The same turns and mirrors carry the whole set onto itself, and each row onto the other rows of its family. Which rows share a family with each named row? Give them in list order.
These 32 rows form 4 families of 8 rows each.
nub: [-2.13 -0.46  2.05 -1.75  1.46 -2.96 -3.35 -1.21  2.23 -2.07 -0.42  0.02
  0.31]
sote: [-1.34 -0.65 -3.26  0.58 -2.05  0.89  3.97 -0.10 -0.28  0.52 -1.02  0.16
  0.07]
boto: [ 1.23  0.51  3.63  1.05 -0.46 -1.00 -0.61  2.45 -0.39  1.31 -0.05 -2.11
  2.82]
rom: [ 0.05 -0.75  2.34  3.24  0.19 -1.32 -2.05  1.26  1.96  1.71 -1.42 -2.33
  1.30]
mapo: [-2.09  0.90 -2.51 -1.25 -0.69 -0.24 -0.82  2.34  3.31  0.99  0.71 -1.51
  0.44]
vid: [-0.43 -1.46 -0.03 -2.46 -0.40  1.80  2.44 -3.46  1.90 -3.08  1.11 -1.11
 -1.30]
kisim: [ 0.45 -0.54 -1.15 -1.57  0.23  0.26  3.40 -4.04  1.86 -3.78  0.65 -0.09
 -0.27]
Teret: [ 0.60  0.14  2.64  2.80  1.65 -1.34 -0.38  3.25  0.26  0.28 -0.92 -0.60
  2.68]
suk: [ 1.53  1.37 -0.05 -1.06  0.87 -0.22  1.37  2.36  1.94 -3.24 -2.69 -1.83
 -1.87]
kufe: [-0.69  1.86 -2.06 -3.13  2.02  1.00 -0.53  0.47  1.21 -0.50  2.27 -1.71
  1.32]
gafav: [-1.40 -0.75 -1.50 -0.89 -1.87  2.29  2.94 -2.09  2.11 -1.01 -0.24  0.71
 -1.97]
gamoz: [-0.41 -0.10  2.98 -2.48 -0.86 -3.19 -3.08 -1.19  1.03 -1.83 -0.89 -1.71
 -0.10]
razi: [-1.25 -0.77  3.66  0.06  0.00 -0.42  1.98 -3.79  1.47  0.74  1.68  0.51
  3.09]
Komi: [-1.70 -1.14  1.71  0.68  0.06 -2.64 -3.77 -1.22  2.78  0.26 -1.34 -2.08
  0.03]
fuzim: [ 1.30 -1.98  2.62  1.69 -1.12 -3.14  1.69 -2.07 -1.05 -2.85 -2.31  0.14
  2.11]
Gaf: [-2.46  1.41 -1.37 -3.29  1.27  0.32  0.38  1.42  1.28  0.93  1.31 -1.88
  2.30]
petuf: [-0.97  1.35 -2.02 -2.87  0.58  0.24 -1.55  0.65  0.45  0.33  3.10 -1.69
  0.72]
Laviz: [ 0.64 -0.20 -2.39  0.78  0.23  0.05  5.00 -1.12 -0.73 -0.81  0.87 -0.75
  3.15]
dol: [-1.83 -2.44  2.31  2.16 -0.77  1.14  1.07 -3.82  0.22  1.85 -0.30 -0.08
  1.12]
Puno: [ 0.41  0.15 -0.92 -0.79  0.75  0.50  2.71 -3.76  2.14 -3.18  1.16  0.79
 -1.96]
kevig: [-1.02 -1.88  3.57 -0.19 -0.50 -0.64  0.79 -3.44  0.43 -0.44  1.64  0.57
  4.02]
Rorol: [ 0.96  0.65  2.75  0.73  0.89 -0.99 -1.90  2.75 -1.04  0.35 -0.32 -1.33
  3.32]
sarug: [ 0.61 -2.96  0.84  2.20 -0.60 -3.36  0.76 -2.37 -1.14 -3.47 -2.13 -0.21
  0.08]
ran: [ 0.39  0.89 -1.39  0.22 -0.81 -0.16 -0.09  3.00  3.81 -1.26 -1.39 -1.45
 -1.84]
Gigen: [ 0.08  0.44 -3.28  1.45  0.60 -0.70  4.18 -0.75 -1.26  0.22  1.05  0.02
  1.99]
Vuga: [ 0.70 -0.86  1.76  1.69 -0.86 -4.10  2.65 -2.58 -0.62 -1.90 -2.91  0.01
  1.25]
lega: [ 0.32 -1.16 -2.57  0.69 -0.78  0.02  4.39  0.30 -2.13 -0.40 -0.32 -2.10
  2.07]
Zedu: [-0.03  0.18  2.87 -2.19  0.64 -2.16 -3.91 -0.42  0.86 -2.56 -0.84 -0.86
  0.28]
fiv: [ 2.47  1.87 -1.92 -0.70  1.61 -0.10  0.70  2.17  0.49 -3.04 -1.24 -1.91
 -0.99]
Bepe: [-1.34 -2.69  2.57  1.36  0.34  0.74  0.70 -2.62  0.21  0.44  2.87  0.14
  3.20]
faluk: [-0.94 -2.66  0.99  2.52 -1.33 -1.54  1.03 -3.71 -0.83 -0.15 -3.16 -0.34
 -0.42]
Gafe: [ 2.94  1.40 -1.02  0.16  0.26 -0.10  0.05  2.55  0.34 -2.60 -0.52 -1.77
 -2.12]

Same family as Rorol: kisim, kufe, fuzim, Laviz, kevig, Zedu, fiv
Same family as ran: sote, rom, mapo, gafav, Komi, dol, faluk
Same family as Gafe: boto, gamoz, razi, petuf, Puno, Gigen, Vuga

